In the data rows, 128 means zero.
Some points:
[140 160 187 143 122  88 101  64 145 149 122 113 143 126 114 120 141 139
  60 214  87  82 124 131 140  91 124 104 122 141  67 116 135 158 150 127
 153 132 114 188 154 248 140 165 143 148 109 141 141 155 138 105 108 134
 113 158 199]
[112 146 166 134 145 102 151 170 203 112 114  96 135  92 156 111 138 131
  98 137 107 133 137 148  34 140   0 128 133 108 103 128 130 114 105 122
 120 128 162 142  63 106 127 108  72 173 109 112 182 110 138 150 152 110
 114 159 129]
[121 100 136 170 133  98 127 142  99 159 129  93 105 145 128 113 126 117
 146 138 103 183 151 101 130 170 130 100 195  98 152 109 135 121  62 121
  93 129 101 159 143 113 145  97 196 143 112 133 151  96 159  84  94  60
 129  80 141]
[ 87 137 153 121 140 123 119 156  86 113 158 135 164 149 101 109 129  83
 113 181  83  92 127 114 152  83 135 137 135 105 209  92 183 114 128 172
  95 123 124 115 107 111 119 171 135 129 111  84 111 105  99 177 194 144
  54 109  84]
[146 101 157 124 141 146 101  44 113 108 173 147 102 124 123 114 122 103
 132  29  78 132  67 109 118 111 137 142 123 120  56 154 119 159 142 165
 171  96 151 101  97 100  90 157 176 152 129 150 137 112 160 125 106  97
 119  72 114]
[190 117  90 138  96 100  97 124 149 103 149  92 139 174 134 123 223 133
 161 113 126  94 159 129 137 126 145 218 163 118 134 165 124 117 120 174
  88  89 119 148 112 112 109 124 175  86 131 136 102 108 147 157  96 175
 143 188 111]
[151 150 104 138 116 137 113 112  95 131 109 105 141 130 126 152  87  98
 170 166 140 162  85 159 118 203 112 114 103  54  81 101 143 143  92  90
 119 186 120  96  37 119 140 157  89 121 130 131 155 155  53 109  82 162
  93  94 126]
[ 88 162  27 109 171 131 129 152 113 140 118 117 199 163 114 101  66 138
 149  97 147 117 154 142  95 109 148 194 146 154  82 147  63  70 107  96
 120 142 151  99 187 153 110 128 149 195  90  88 128 144  77  84 136 102
  95 137 160]
[128 138  79 153 153 172  97 133  89 132  91 159 144 126 138 131 103 121
  89 119  92 151 164 152 152 105 105 139 132  60 142 192 179 167 133 158
 141  93 127 145 159 146 111 122  25 107  94 139 127 128 124 105 118 130
 184 150 111]
[109 151 112 138 100 105 140 147  75 136  92 148 144  48 170 108 250 137
 126 135 150 131 118 100 111  66 149 150 108 119 139 121  94 185 165 134
 111 185 128  50 138 102  94 129 123 102 155 177 161 122 125 136 124  86
 122 132 130]
[124 178 160 132 121  95 144 179 156 108 125 204  70 120 124 144 137 129
 106 123 152 150  82 131 176  97 127 158 139 108 191 239 120 116 130  84
  94 151 142 195  79 179 132 116 185  87 118 193 123 155 209 163 115 137
 115  98 163]
[111 134 108 130 116 121 189 134 129 157 104 163 156 111  51 134  99 122
 192 127 103  89 139  79 135 177 143  90 150 135 136 122 113  97 218 145
 162 112 164 101 117  71 111 140  80 126  92  70 171 150 143 124 120 127
 148 163 159]
[140 129 108  99 111 125 126 118 163 188 113 124 166 109  92 157 106 175
  79  78 112 130  98 133 114 200 119  95  98 126 138 148 166 116 123 132
 132 130 140  91 169 162 109 109 141  35 137 123 121 107 130 153 113 128
  64 154  77]
[115  91 144 136 120 144 152 164  47 179 135 140 102 178  72  57 114 155
  92  90 190  72  89 112 119  70 131 118 100 166  87 127 143 172 100 118
 101 133 134 149 143 123 151 111 104 186 123 104 149 131 147 155  80 179
 150 158 128]
[183 158 170  69 121 131 193 135  72 110 101 119 114 213 163 164  94 240
 144 144  98 148 155 131 118 114 141 141 117 102 168  98 152 116 151 130
 143 105 118  91 126 112 152 137 141 161 168 147 154 119 101 106 130  83
 135 160 130]
[149 105 106 130 156  81 157  77 165 111 114 122  70 122 121 163 130  93
 192 114 142 120 150  93 172  51  33 147 114 171  95 109 163 107 132 130
 150 146 137 158 146 159 149  68 151 114 175 121 139 126 141 152 113 109
 148  85  97]
[146 109 146 137 174 188 117  62 188 130 134  87 145 114 144 179 134 171
 113 111 203 160 161 143 134 107 169 106 159 108 171 116 147 120 145  65
 137 134 158 190 156  88  65 102 174 112 122 106 173  81 127 120 173 157
  91 103 107]
[146 150 137 129  93 140 122 100 152 107 157 104 136 101 129 133  99 138
 117 132 167  95 114  99 135 123 129 120 137 129 141 151 175 152 122 128
 126 148 142 115 155  66 156  93 125 163 111  96   0 129 142  68 144  93
 142 121 143]
[135 118 130 100 112 121 136 145 136  68 133  80 148 119 209 130 111 120
 118 105  91  89 133 109 152 122 131  59 133 186 138 131 110 166  86  81
 117 136 109 135 111 134 114 113 117 110 110 126 149 109 111  97 149 146
 139 170 129]
[ 47 132 107 155  97 182 122 111 164  83 111 108 127 146 120 141 105 157
 140 226 113 139 137 134 138 169 186 139 158 162  84 118 118 116 119 133
 107 123 179  40 129 141 171 126 131 124 144 153 124  91 148 235 157 160
 175 102 127]
[128 118 134 146 138 133 109 131 128 145 166 149 133 107 139 150 123  79
 116 142 128  67 139 140  48 150 133 117 112 105 209 153 104 147 124 112
 187 151 101 162 172 102 198 162 140 170 163 164 166 139 121 131 136 114
 173 128 121]
[129  87 121 105 180 180 141 154 161 109 159  88 126 110 125 136 160 141
 123 150 170 125 121 119 203 171 119 116  96 112 118 141 128  88 106 167
 148 121  71  85 140 166 147 132 102 155 129 145 165 193 190 127 147 139
  78 140 128]
[176 103  64 145 145 113 128 124 137 100 179 195  69  68 110  87 118 138
 110 131 112 195 166 138 108  95 156 124 158 179 153 116 120 152 106 122
  99 135  74 124  86 110 117 158 147  81 146 131 106 175 133 166 117 113
 112 123 129]
[ 94 176 143 104 179 155 103 154 144 255 136 122 151 150 149 100 127  54
 127 120 142 144 154 125 129 156 122 133  80 172 109  73 114 133 147  93
 126  63 106  88  94  77 132 145 139 114 129 170  93 140  88 125 114 150
 172 164 144]
[158  99 148 132 104 116 129 119 119 141 154 142 165 118 123 143 121 150
 142 185 151 123  44 193 149 105 108 119 142 127 132 136  30  96 108 143
 111  78 125 125 163 142 111  85 112  95 137 115 140 117 109 100 147 102
 150  68 106]
[ 81  93 131 106  50 155 134 139 113 132 105 147  70 175 149 152 164 100
 162 122 110 145 125 168 140 142 115 119 100 162 146 125 136 139 127 127
 158 151 134 138 137 138  38 180 124 168 162  68  39 137 128 123 109 128
 146 112 148]
[157 123 166 113 123 113 108 101 135 107  97 147 130 115 122  79 150 113
 142  87 125 173 130 136 137 184 226 130  68 134 100 121 158  53 128 121
 120 157 140 210 111 165 168 146  72 133 121 113 129 136 109 112 161 106
 169 112 104]
[ 92 119 150 145 127  91 100 193 107  65 108 139  91 131 137 152 106 110
 124  72 160 144 164 117  90 149 121 125 163 123 103  36  82 150 207 195
 156 108 112 145 148 141 178 102 118  93 126 150 104 116  86  94 149 215
 110 146 139]
These points spread out most along one direction. Take the direction at right angles to it along which they spread out most. Then take the direction at right angles to both along which they spread out most. Go by this last direction. Where along it does each point below lie, from 0 to 99? 50 is the average, and the first point above lies past it. One standard deviation of the points above along it is 16.
[128 138  79 153 153 172  97 133  89 132  91 159 144 126 138 131 103 121
  89 119  92 151 164 152 152 105 105 139 132  60 142 192 179 167 133 158
 141  93 127 145 159 146 111 122  25 107  94 139 127 128 124 105 118 130
 184 150 111] 60
[146 109 146 137 174 188 117  62 188 130 134  87 145 114 144 179 134 171
 113 111 203 160 161 143 134 107 169 106 159 108 171 116 147 120 145  65
 137 134 158 190 156  88  65 102 174 112 122 106 173  81 127 120 173 157
  91 103 107] 39
[146 101 157 124 141 146 101  44 113 108 173 147 102 124 123 114 122 103
 132  29  78 132  67 109 118 111 137 142 123 120  56 154 119 159 142 165
 171  96 151 101  97 100  90 157 176 152 129 150 137 112 160 125 106  97
 119  72 114] 50
[157 123 166 113 123 113 108 101 135 107  97 147 130 115 122  79 150 113
 142  87 125 173 130 136 137 184 226 130  68 134 100 121 158  53 128 121
 120 157 140 210 111 165 168 146  72 133 121 113 129 136 109 112 161 106
 169 112 104] 65
[121 100 136 170 133  98 127 142  99 159 129  93 105 145 128 113 126 117
 146 138 103 183 151 101 130 170 130 100 195  98 152 109 135 121  62 121
  93 129 101 159 143 113 145  97 196 143 112 133 151  96 159  84  94  60
 129  80 141] 51
[129  87 121 105 180 180 141 154 161 109 159  88 126 110 125 136 160 141
 123 150 170 125 121 119 203 171 119 116  96 112 118 141 128  88 106 167
 148 121  71  85 140 166 147 132 102 155 129 145 165 193 190 127 147 139
  78 140 128] 54
[183 158 170  69 121 131 193 135  72 110 101 119 114 213 163 164  94 240
 144 144  98 148 155 131 118 114 141 141 117 102 168  98 152 116 151 130
 143 105 118  91 126 112 152 137 141 161 168 147 154 119 101 106 130  83
 135 160 130] 45
[135 118 130 100 112 121 136 145 136  68 133  80 148 119 209 130 111 120
 118 105  91  89 133 109 152 122 131  59 133 186 138 131 110 166  86  81
 117 136 109 135 111 134 114 113 117 110 110 126 149 109 111  97 149 146
 139 170 129] 57
[112 146 166 134 145 102 151 170 203 112 114  96 135  92 156 111 138 131
  98 137 107 133 137 148  34 140   0 128 133 108 103 128 130 114 105 122
 120 128 162 142  63 106 127 108  72 173 109 112 182 110 138 150 152 110
 114 159 129] 73
